Some points, each followed by its number:
  0.4  -0.6  -0.6  -0.3  -0.7  -0.6  -0.5  -0.7  -0.6  -0.6  -0.4  0.3  -0.5  -0.5  -0.9  -0.2 0
  0.7  -0.2  -0.2  0.2  -0.2  -0.3  -0.1  -0.1  -0.1  -0.1  -0.2  0.7  -0.2  -0.2  -0.6  0.2 1
  2.0  1.1  1.2  1.5  1.3  1.3  1.2  1.2  1.3  1.3  1.1  2.0  1.2  1.2  0.7  1.3 2
  -0.8  -1.9  -1.8  -1.5  -1.8  -1.9  -1.8  -1.7  -1.8  -1.6  -1.7  -1.0  -1.8  -1.7  -2.2  -1.6 3
  0.3  -0.6  -0.6  -0.1  -0.7  -0.6  -0.5  -0.7  -0.7  -0.6  -0.5  0.4  -0.7  -0.7  -1.3  -0.3 4
  0.5  1.2  1.3  1.0  1.2  1.0  1.2  1.2  1.1  1.0  1.0  0.6  1.2  1.1  0.6  0.2 5
  0.4  0.5  0.5  0.4  0.6  0.6  0.4  0.6  0.3  0.3  0.6  0.5  0.5  0.6  0.1  -0.4 6
  0.6  0.8  0.8  0.6  0.6  0.7  0.7  0.7  0.8  0.9  0.7  0.6  0.8  0.7  0.9  0.8 7
  0.8  1.0  1.0  0.7  1.0  0.9  0.9  0.8  0.9  0.8  0.9  0.8  0.9  1.0  0.5  0.5 8
New points follow, each followed by the numbers of its two nearest points above, nearest first.
  -1.6  -1.1  -1.2  -1.2  -1.0  -1.1  -1.1  -1.1  -0.9  -1.2  -1.2  -1.7  -1.1  -1.1  -1.5  -1.9 3 4
  0.7  0.4  0.5  0.6  0.4  0.3  0.4  0.4  0.3  0.2  0.4  0.8  0.4  0.3  -0.2  0.3 6 7
  0.2  -0.1  0.1  -0.1  0.0  0.0  -0.1  -0.1  0.0  -0.2  0.0  0.2  -0.1  -0.1  -0.3  -0.2 1 0
  0.8  0.1  0.1  0.3  0.0  0.1  0.2  0.0  0.1  0.2  0.2  0.8  0.0  0.0  -0.4  0.2 1 6
  1.5  2.0  2.0  1.8  2.0  2.0  2.0  2.1  2.0  2.1  1.9  1.4  2.0  2.1  2.4  1.8 2 5
  -2.5  -2.1  -2.1  -2.3  -2.0  -2.0  -2.0  -2.1  -1.9  -1.3  -2.0  -2.7  -1.9  -2.1  -0.3  -0.6 3 4
  2.1  2.4  2.4  2.2  2.4  2.3  2.3  2.4  2.4  2.1  2.3  2.0  2.3  2.4  1.9  1.5 2 5
  -1.6  -2.1  -2.1  -1.8  -2.1  -2.0  -2.0  -2.1  -2.0  -1.7  -2.0  -1.7  -2.1  -2.1  -1.7  -1.4 3 4
  -0.6  -0.1  0.1  -0.3  -0.1  -0.1  0.0  0.0  0.0  -0.1  -0.1  -0.5  -0.1  0.0  0.4  0.0 1 6
  0.9  0.3  0.2  0.6  0.3  0.3  0.3  0.3  0.3  0.4  0.4  1.0  0.3  0.3  0.0  0.4 6 1
  -0.7  -1.7  -1.7  -1.1  -1.8  -1.5  -1.4  -1.7  -1.6  -1.5  -1.4  -0.6  -1.6  -1.6  -1.9  -1.2 3 4
  -0.1  0.4  0.3  0.3  0.4  0.4  0.2  0.5  0.3  0.3  0.4  -0.1  0.4  0.3  0.5  -0.2 6 7
  -3.7  -3.2  -3.2  -3.4  -3.0  -3.0  -3.2  -3.1  -3.1  -2.4  -3.1  -3.6  -3.0  -3.0  -1.3  -1.6 3 4
  -2.1  -1.6  -1.6  -1.8  -1.5  -1.5  -1.7  -1.5  -1.6  -1.1  -1.6  -2.0  -1.5  -1.4  -0.5  -0.8 3 4
  -0.1  0.1  0.2  0.0  0.1  0.2  0.2  0.2  0.2  0.4  0.2  0.0  0.4  0.2  0.4  0.2 6 1
  1.1  1.0  1.0  0.7  1.0  0.9  0.9  0.8  0.8  0.7  0.8  1.2  0.8  0.9  0.3  0.6 8 7
  0.2  0.0  0.0  0.1  0.0  0.0  0.1  0.0  0.1  0.0  0.1  0.1  0.0  0.0  -0.5  -0.4 1 6
  -0.4  0.2  0.2  0.0  0.2  0.2  0.3  0.2  0.2  -0.1  0.2  -0.4  0.2  0.1  0.9  0.5 6 1
  0.7  -0.1  0.2  0.1  0.2  0.1  -0.1  -0.1  0.2  -0.1  0.1  0.7  0.1  0.0  -0.3  0.1 1 6
